In the data rows, zero lies at 4.5, halfway between 4 and 5.
Some points:
array([3., 5., 7., 8., 5., 6., 6., 2., 6., 3., 4., 6., 5., 4., 7., 4., 5.,
       3., 2., 2., 5., 2., 3., 6., 7., 3., 3., 3., 4., 8., 4., 4.])
array([3., 5., 5., 5., 5., 7., 5., 5., 5., 4., 5., 7., 4., 5., 3., 1., 1.,
       6., 7., 6., 4., 2., 2., 4., 4., 4., 3., 3., 5., 7., 6., 5.])
array([3., 4., 5., 4., 6., 2., 0., 3., 4., 5., 8., 5., 5., 5., 1., 3., 7.,
       5., 7., 4., 4., 4., 7., 5., 6., 5., 4., 9., 5., 4., 4., 7.])
array([2., 5., 7., 4., 5., 7., 4., 5., 6., 5., 6., 6., 7., 3., 4., 3., 5.,
       4., 4., 4., 6., 2., 4., 3., 5., 5., 5., 7., 1., 3., 5., 6.])
array([4., 5., 5., 4., 6., 5., 4., 6., 4., 2., 2., 3., 3., 2., 2., 4., 4.,
       7., 5., 4., 4., 5., 3., 1., 3., 4., 5., 5., 3., 4., 5., 7.])
array([7., 4., 5., 4., 4., 5., 6., 6., 6., 5., 6., 6., 5., 5., 8., 5., 4.,
       7., 5., 3., 4., 6., 5., 5., 4., 3., 7., 4., 5., 3., 6., 1.])
array([1., 7., 6., 2., 5., 4., 5., 5., 4., 3., 4., 3., 5., 4., 6., 1., 2.,
       7., 3., 8., 0., 4., 7., 1., 4., 5., 4., 3., 5., 1., 6., 5.])
array([3., 6., 5., 4., 6., 5., 5., 7., 3., 0., 4., 1., 6., 4., 5., 1., 2.,
       9., 1., 5., 2., 3., 5., 1., 6., 4., 4., 4., 8., 4., 3., 6.])
array([6., 2., 4., 4., 4., 5., 6., 3., 5., 6., 3., 5., 1., 7., 5., 8., 5.,
       1., 3., 2., 9., 9., 4., 9., 5., 4., 6., 1., 2., 4., 8., 2.])
array([6., 5., 7., 5., 2., 8., 7., 6., 1., 5., 3., 4., 7., 3., 9., 4., 5.,
       5., 3., 3., 5., 0., 1., 4., 5., 2., 5., 1., 5., 2., 2., 2.])
array([4., 7., 5., 7., 1., 6., 8., 5., 7., 5., 1., 4., 8., 4., 9., 3., 3.,
       7., 3., 3., 3., 4., 2., 7., 4., 4., 4., 2., 6., 5., 4., 5.])
array([6., 4., 7., 4., 5., 5., 3., 3., 3., 5., 4., 5., 2., 6., 3., 4., 3.,
       4., 6., 4., 6., 5., 3., 6., 4., 4., 6., 5., 4., 7., 3., 2.])
array([4., 5., 4., 8., 5., 6., 5., 3., 7., 4., 6., 6., 6., 4., 4., 4., 6.,
       6., 4., 5., 4., 5., 5., 5., 2., 4., 2., 4., 5., 4., 3., 6.])
array([3., 6., 7., 2., 4., 4., 6., 5., 1., 4., 3., 6., 7., 5., 7., 5., 5.,
       5., 6., 4., 4., 5., 0., 4., 4., 4., 5., 6., 1., 6., 4., 5.])
array([3., 6., 3., 3., 6., 4., 1., 5., 6., 4., 7., 6., 6., 4., 6., 3., 3.,
       4., 3., 4., 1., 2., 7., 3., 6., 6., 2., 5., 7., 5., 4., 4.])
array([7., 3., 4., 5., 2., 5., 3., 3., 4., 9., 3., 4., 5., 6., 6., 4., 8.,
       4., 6., 6., 5., 3., 6., 7., 5., 5., 5., 4., 7., 5., 5., 5.])
array([7., 3., 4., 4., 4., 3., 5., 4., 6., 8., 6., 7., 5., 5., 4., 8., 6.,
       1., 3., 5., 9., 6., 3., 9., 3., 4., 4., 5., 3., 5., 6., 3.])
array([4., 4., 2., 5., 4., 3., 2., 5., 5., 6., 4., 1., 4., 5., 3., 3., 5.,
       3., 7., 6., 4., 6., 6., 4., 7., 6., 5., 3., 4., 5., 3., 2.])
array([5., 4., 6., 6., 2., 4., 8., 5., 2., 5., 3., 3., 6., 3., 6., 7., 6.,
       6., 5., 3., 0., 4., 4., 5., 5., 2., 4., 2., 4., 3., 3., 2.])
array([4., 3., 2., 7., 4., 5., 3., 4., 3., 6., 4., 3., 5., 3., 3., 3., 3.,
       3., 7., 5., 6., 4., 3., 5., 3., 3., 5., 3., 4., 5., 3., 5.])
array([6., 4., 6., 5., 4., 5., 6., 2., 5., 7., 3., 7., 6., 6., 5., 6., 4.,
       4., 2., 4., 9., 4., 3., 7., 4., 3., 5., 4., 4., 5., 5., 5.])
array([3., 4., 2., 2., 5., 3., 3., 4., 6., 5., 5., 2., 4., 5., 6., 9., 5.,
       6., 4., 3., 3., 8., 7., 4., 1., 5., 4., 6., 5., 5., 5., 4.])
array([6., 6., 4., 6., 3., 6., 5., 8., 5., 2., 3., 7., 5., 4., 4., 2., 2.,
       6., 5., 5., 6., 2., 8., 2., 4., 5., 3., 3., 3., 4., 3., 5.])
array([7., 3., 4., 5., 5., 4., 8., 6., 4., 4., 5., 4., 3., 4., 3., 4., 9.,
       5., 4., 2., 6., 6., 2., 4., 4., 6., 5., 4., 8., 2., 5., 5.])
array([8., 2., 7., 6., 3., 6., 2., 3., 5., 6., 2., 8., 4., 6., 4., 7., 6.,
       1., 7., 2., 8., 8., 2., 7., 6., 5., 7., 6., 4., 5., 6., 4.])
array([1., 7., 2., 4., 4., 6., 4., 5., 4., 3., 4., 2., 7., 5., 3., 5., 5.,
       7., 4., 7., 2., 0., 8., 1., 4., 5., 4., 5., 8., 3., 5., 7.])
array([7., 1., 5., 4., 5., 4., 5., 5., 6., 6., 5., 5., 5., 5., 5., 3., 3.,
       4., 2., 2., 5., 5., 5., 5., 5., 6., 7., 5., 2., 6., 3., 4.])
array([3., 4., 6., 4., 5., 7., 5., 5., 5., 3., 3., 7., 7., 5., 3., 4., 2.,
       7., 2., 5., 5., 2., 5., 5., 5., 7., 5., 3., 4., 3., 4., 5.])
array([6., 5., 5., 5., 5., 2., 4., 3., 2., 8., 3., 6., 5., 5., 3., 6., 5.,
       4., 8., 6., 6., 3., 3., 6., 4., 3., 5., 7., 7., 5., 4., 5.])
array([4., 6., 5., 3., 6., 3., 4., 2., 4., 3., 6., 3., 3., 5., 5., 3., 6.,
       2., 4., 5., 3., 2., 4., 6., 5., 6., 5., 6., 8., 4., 6., 3.])
array([4., 4., 7., 7., 1., 8., 8., 5., 2., 3., 5., 4., 8., 3., 9., 3., 3.,
       8., 4., 1., 2., 0., 4., 1., 4., 2., 5., 4., 4., 4., 4., 3.])
array([7., 4., 7., 4., 2., 3., 8., 4., 4., 9., 6., 6., 7., 3., 7., 3., 4.,
       5., 3., 2., 6., 1., 3., 4., 3., 7., 5., 5., 5., 5., 4., 4.])
array([5., 3., 7., 6., 5., 4., 4., 3., 5., 6., 5., 6., 4., 4., 2., 4., 2.,
       2., 4., 6., 5., 5., 6., 8., 6., 4., 4., 5., 6., 5., 5., 4.])
array([0., 5., 4., 1., 8., 4., 2., 4., 6., 2., 6., 5., 4., 2., 4., 1., 2.,
       5., 6., 5., 2., 5., 6., 0., 4., 5., 5., 8., 6., 5., 6., 7.])
array([5., 4., 3., 7., 2., 2., 7., 5., 5., 5., 4., 7., 4., 6., 4., 3., 6.,
       5., 4., 5., 6., 4., 4., 3., 3., 4., 4., 5., 4., 6., 4., 6.])
array([6., 5., 3., 4., 4., 4., 5., 5., 4., 2., 4., 1., 5., 5., 4., 3., 6.,
       4., 3., 6., 3., 4., 3., 5., 6., 5., 3., 4., 4., 4., 5., 4.])
array([6., 3., 4., 4., 5., 3., 4., 4., 5., 2., 2., 1., 2., 4., 4., 6., 3.,
       6., 5., 3., 5., 9., 4., 4., 3., 4., 4., 6., 3., 2., 5., 3.])
array([0., 9., 2., 1., 7., 4., 4., 6., 2., 0., 7., 6., 3., 1., 2., 5., 5.,
       9., 5., 7., 0., 2., 9., 0., 4., 7., 3., 6., 9., 4., 5., 7.])
array([4., 5., 0., 2., 8., 1., 0., 5., 4., 5., 6., 0., 4., 2., 2., 5., 4.,
       4., 8., 8., 5., 9., 6., 2., 5., 3., 7., 6., 5., 4., 5., 4.])
array([4., 5., 5., 3., 8., 4., 3., 5., 3., 6., 7., 5., 2., 6., 1., 6., 4.,
       3., 7., 7., 6., 7., 7., 5., 5., 3., 4., 7., 3., 3., 7., 4.])
array([4., 4., 0., 6., 5., 3., 2., 6., 5., 5., 7., 4., 2., 4., 2., 5., 7.,
       4., 5., 5., 4., 8., 8., 3., 4., 6., 3., 3., 3., 5., 6., 6.])
array([5., 6., 5., 6., 5., 5., 4., 5., 3., 5., 3., 4., 4., 5., 5., 8., 7.,
       5., 4., 4., 5., 6., 4., 7., 6., 5., 6., 5., 4., 6., 5., 2.])
array([4., 4., 3., 6., 4., 3., 3., 4., 6., 5., 8., 4., 4., 5., 6., 6., 7.,
       1., 4., 3., 6., 7., 6., 7., 3., 4., 3., 4., 3., 3., 5., 4.])
array([3., 2., 6., 4., 4., 2., 1., 4., 5., 6., 4., 4., 1., 4., 1., 4., 5.,
       1., 7., 8., 5., 5., 4., 5., 6., 5., 7., 5., 4., 3., 4., 4.])
There is one direction along which these points spread out most. Take the direction at right angles to it along which they spread out most. Go by this last direction. How many in every 100 of the points above lie lower along it than each point below? Round to a whole number. More than half of the points above lie lower than the first one.
array([5., 3., 4., 5., 3., 5., 6., 6., 7., 5., 6., 2., 4., 4., 4., 3., 6.,
       4., 2., 7., 5., 3., 4., 5., 4., 4., 2., 3., 4., 3., 5., 4.]) 61
array([7., 3., 5., 4., 5., 7., 3., 6., 7., 2., 5., 5., 3., 8., 3., 9., 4.,
       2., 1., 4., 7., 9., 4., 4., 3., 4., 6., 3., 3., 8., 5., 6.]) 25
array([7., 4., 6., 4., 4., 5., 4., 5., 6., 4., 6., 2., 1., 7., 4., 8., 5.,
       3., 6., 4., 6., 8., 3., 6., 3., 5., 5., 3., 3., 4., 4., 4.]) 23
array([4., 6., 4., 5., 5., 4., 4., 5., 3., 1., 4., 5., 5., 5., 1., 2., 6.,
       5., 6., 5., 2., 2., 5., 2., 5., 6., 4., 4., 6., 4., 3., 6.]) 50
array([3., 3., 3., 5., 7., 8., 2., 5., 7., 5., 2., 4., 5., 6., 3., 6., 3.,
       6., 7., 7., 6., 8., 5., 3., 4., 6., 2., 3., 2., 5., 4., 6.]) 18
array([4., 5., 4., 5., 4., 3., 8., 5., 4., 7., 3., 3., 5., 5., 4., 4., 4.,
       6., 5., 4., 5., 5., 6., 6., 3., 4., 4., 5., 6., 4., 4., 3.]) 61
array([6., 5., 5., 4., 3., 6., 7., 5., 4., 2., 4., 5., 8., 2., 6., 5., 2.,
       5., 1., 5., 2., 3., 3., 4., 6., 2., 6., 2., 4., 6., 2., 5.]) 93
array([6., 3., 5., 6., 4., 4., 6., 2., 3., 6., 3., 6., 2., 6., 3., 5., 5.,
       3., 3., 5., 6., 6., 4., 7., 6., 6., 6., 4., 4., 4., 3., 6.]) 41
array([5., 5., 5., 3., 5., 2., 3., 3., 4., 5., 4., 5., 5., 4., 5., 6., 7.,
       2., 5., 3., 6., 6., 2., 9., 7., 5., 6., 7., 2., 7., 4., 5.]) 25
array([3., 6., 5., 5., 4., 3., 2., 5., 5., 5., 7., 3., 5., 3., 5., 3., 6.,
       5., 4., 5., 4., 4., 6., 3., 5., 5., 5., 7., 6., 5., 3., 7.]) 36
array([3., 7., 5., 4., 6., 5., 4., 5., 4., 5., 6., 5., 3., 3., 3., 4., 3.,
       4., 6., 5., 5., 2., 3., 5., 3., 3., 5., 6., 5., 4., 6., 4.]) 41
array([5., 6., 5., 4., 6., 6., 6., 2., 5., 5., 6., 6., 5., 7., 8., 7., 5.,
       5., 5., 1., 4., 5., 3., 5., 4., 2., 2., 4., 4., 5., 6., 3.]) 75
